Each row is where one point has got to under a steady rotation. How many ticks took it there?
The counts run from 0 to 278.
 -6   1  -9   4   6  -3   1  16  19 -10  -9   3   4  17 -13  -4  15 -17  -4 -19 -17   8   3   2  -5 -14   2  15   5 -12   8   4 -10 -11   6 -10  14  -1 -18   1   3   1
114
 -7  16  -3  -3   0  -8 -11  12  13 -12  -1   3  12  24 -12  -2   6 -10 -13 -10 -20   3   0   6  -7 -10  18  15   0  -2  -2   4 -14 -14   1  -4   0  -8 -14  -1   6   2
43
 -2  14  -5 -12   6  -7  -4  22  12 -10 -18   6   6  22  -1   3   4  -7   4 -15 -20  20  -2  -3  -2  -9   2  11   5  -2   0  -1   4  -9   0  -9   9 -10 -10   7  -2   8
80
 -2  -1  -8   3   8  -6  -5  20   6 -12 -10   2  12  28   4   2   9  -7   1 -22 -11  18   7  -1   5 -11  -7   4   9  -2   6   4   9 -12   5  -5   9  -3 -14  -6  -5  13
122
  0  16   2 -10  -2  -7  -7  19  12 -14 -11   0   5  19  -7   2 -15  -1   2 -18  -2  10 -17  -1   2 -11   6   5   7   4  -7   3   6 -15  -2 -14  -7  -1 -14   0 -10  18
272
-10   5 -16  -1  -3 -19   0   4   5  -6  10  -4   3  30   3  -3  -4 -12 -11  -6   3   4   3  -1  11  -5   8  12  11  -2  -6  12 -10 -24   5  -4  -9   5 -18   6  -4   9
197
 -9  23 -13 -10   4 -24  -2   8  -1 -12   3 -11   3  27  -7   1   1  -2  -8 -10  -5   8   7   3   7  -2  13   4   9  -2  -2   2  -5 -17   1  -3  -3 -17  -9   6  -5   2
16
 -2  17  -3 -14   0  -8  -3  18   7 -14  -8   1   3  22  -8   6 -18  -4   3 -17  -4  13 -11  -5   0 -10   7   5  12   3  -4   7   7 -10   1 -12 -11  -3  -8   3  -9  17
271
-13  22 -19  -7   0 -17   4  13   8 -10   1 -13  -6  21 -11   0   5  -4  -4  -7  -9   6   5   2   0  -5  15  10   8  -3  -3   5  -7  -9   0  -6   6 -20 -15   8   1  -2
218
 -2  13  -8  -5  -2  -7  -3   8  12 -11  -2   0   0  15 -13  -4 -17  -7  -4 -20  -1   4 -11  -6  -1  -9  14  15  16   0  -5  11  -5 -13   5 -18  -6   7 -19   0  -4   9
65
-14   0 -14  -4  -5 -13   8  20   3  -7   2  -4   0  25  -5   8  -8  -8   4  -3   3  15  -8  -1   2  -7   1   5   5  -6  -4  16   4 -20   2  -5  -7   1 -12  14 -10  19
169
 -6   8 -12   8   2  -9  -4  17   4 -15   7  -4  11  33   6   5   4  -2  -4  -6  -6  12   7  -5   4   1   7   4   6   3   4  21   0 -11   3   8   3 -12 -18  -3  -6  11
193
 -7   2 -13  -5   5  -8   2   9  14 -10  -3   7  -3  22  -3  -5  -9 -19  -4 -25  -3   3  -6  -5   4 -15   0  13  14  -4   2   3  -1 -10   9 -17  -7  12 -17   2   0   9
96
 -3  21  -9   3   8 -12 -12  15  10 -11  -2   3   5  25   2  -6   6  -2  -9 -22 -10   8  -1   0   3  -7   6  11   3  10  -5  -5  -1  -9  -1 -12   8  -8 -19  -6  -1   7
52
-12  16 -16  -1   1 -15  -4   9  10  -9  13   3  -2  28  -1  -3  -6 -14 -13 -13   1  -1  -6  -3   5  -5  12  11   7   1  -3   6 -13 -12   1  -5 -13  -1 -17   5   1   5
25
 -8  15  -3 -16  -5 -11  -4  17   5  -9 -10   0   5  26  -3   9 -11  -5   0  -4 -12  15  -8   4  -1 -13  13   9   6   5  -9   4   9 -13  -2  -9 -10  -6 -10   4   0  14
241
 -7  13  -6   2   4  -9 -11   9   9 -16   3  -2   6  28  -5  -5  -7  -5 -11 -24  -4   0   1   3   4 -13  14   6  10   7  -1   6   1  -8   3 -10  -9  -2 -17 -14   0   8
266
  0  20  -5 -13   5  -9  -5  18  12 -16  -9   3  12  25  -3   8   2  -5   1  -9 -23  13  -1  -2  -2  -5  12   9   4  -1   3   4  -1  -7   1   2   0 -18  -7   5  -2   3
252
  2   6  -4   3   8  -4 -12  18   7 -16  -3   9  13  31  -2   0  -4  -3  -5 -28  -8  14   1  -6   2  -5  -1   4   8   1   6   7   3 -12   5  -6   1   3 -10  -9 -11  15
92
  4  17  -6   2   9  -5  -8  22  16 -12 -11   1   8  14  -9  -5   6  -2   2 -23 -13  13  -3  -4  -4  -8   3  10   5   0   1  -1  -3  -9   3 -11  17  -9 -19  -4  -5   7
82
 -4  17  -2 -13  -7 -11  -5  16   9 -11 -13  -3   4  21  -3   5  -8  -2   1  -4 -13  12 -10   2  -2 -14  14  12   6   8 -12   7   8 -12  -4  -9  -3  -9 -18   3   0  14
242
 -3   1  -8  -2   5 -12   3  22   5 -12  -8  -2  12  25  -6   6  11  -6   5  -7 -11  21   5  -1   3  -2  -4   3   3  -9   6  11   2 -21   2   1  13 -10 -11  10 -12  13
151
-10  23  -4 -10  -2  -8  -1  26  11  -9  -7   1   0  19 -10   9  -7  -2   1  -5 -13  11 -14   0  -8  -9  12  10  -2   1  -6   7   2  -6  -4  -6   1 -14 -12   9  -2  10
39
 -6   2   6   1   1  -3  -3  23  20 -18  -9   4   9  15 -12  -3  -3 -10   2 -19  -2   1 -15   1   1 -17   4   4   3  -6   6   8   0 -12  -2  -5  -7  -2 -18  -4  -9  19
101
 -1  14  -7  -3   0  -4  -6   9   9 -11  -3  -1   4  20  -9  -3 -15   1  -6 -23  -3   7  -5  -4  -2 -12  12  15  17   5  -5  12   0 -11   9 -18  -3   4 -17  -8  -2  12
64
 -4  14   1   1  -6  -5 -12  15   6 -12   3   5  13  30  -5   5 -11  -4  -9  -9 -11  10  -6  -2  -4  -4  17  12   6   5  -6  18  -5 -14   4  -3  -8   2 -12  -1  -3  15
32
 -5   7 -13  -3   6 -16   6  15  10 -16  -1  -5   5  28  12   0  11 -11   0  -2  -4   6   2  -3  12  -5   8   5   3   0   7  13  -2 -11   0  12  -3 -15 -22   6  -4   7
191
 -8  12 -13  -2  -5 -11   5  20  11 -11  -2  -8  -3  21   4   1  -6  -3   2  -2   3   8 -15  -4   5 -10   9   7   5   5  -8  17   6 -11  -3  -1  -5 -11 -26   3  -7  19
201
-10  13  -5 -13   2 -10  -1  17  11  -9  -3   8  -2  21 -12   1 -16 -17  -4 -15  -5   5 -15  -3  -2 -10   7  11   6  -5  -5   2  -5 -11   0 -13 -12   6  -8   9  -3  13
67
-15  23  -7  -9   1 -17  -4  12   9 -10   0  -7  -2  19 -19  -2  -2  -7  -8 -14 -10   3  -5   9  -3 -11  16  12   3  -3  -5  -2  -7 -11  -3 -14  -2 -13 -11   5   2  -1
248
 -9   0 -15   6  10 -11   4  13  11  -9   5   3   0  23  -7  -6   0 -17  -4 -24   3   7  -1  -9   5  -5  -5   9  11 -10   7   8  -8 -16   8 -12   2   9 -16   5  -9  11
126
 -6  13  -6   1   2  -6  -7  17  17 -14   2   6   5  28  12   0  -2 -12  -7  -7  -7   3 -11  -5   4 -10  16  10   1  10  -3  12  -2  -6  -2   2 -12  -6 -24   2   2  12
233
-11  -8  -5  -9  -3 -13   8  13   8  -7  -9   2   2  21  -9   3  -6 -20   4  -7  -5  11  -4   3   2 -18  -3  11   9 -12  -1  10   0 -22   1 -11  -6   9 -13  11  -3  12
138
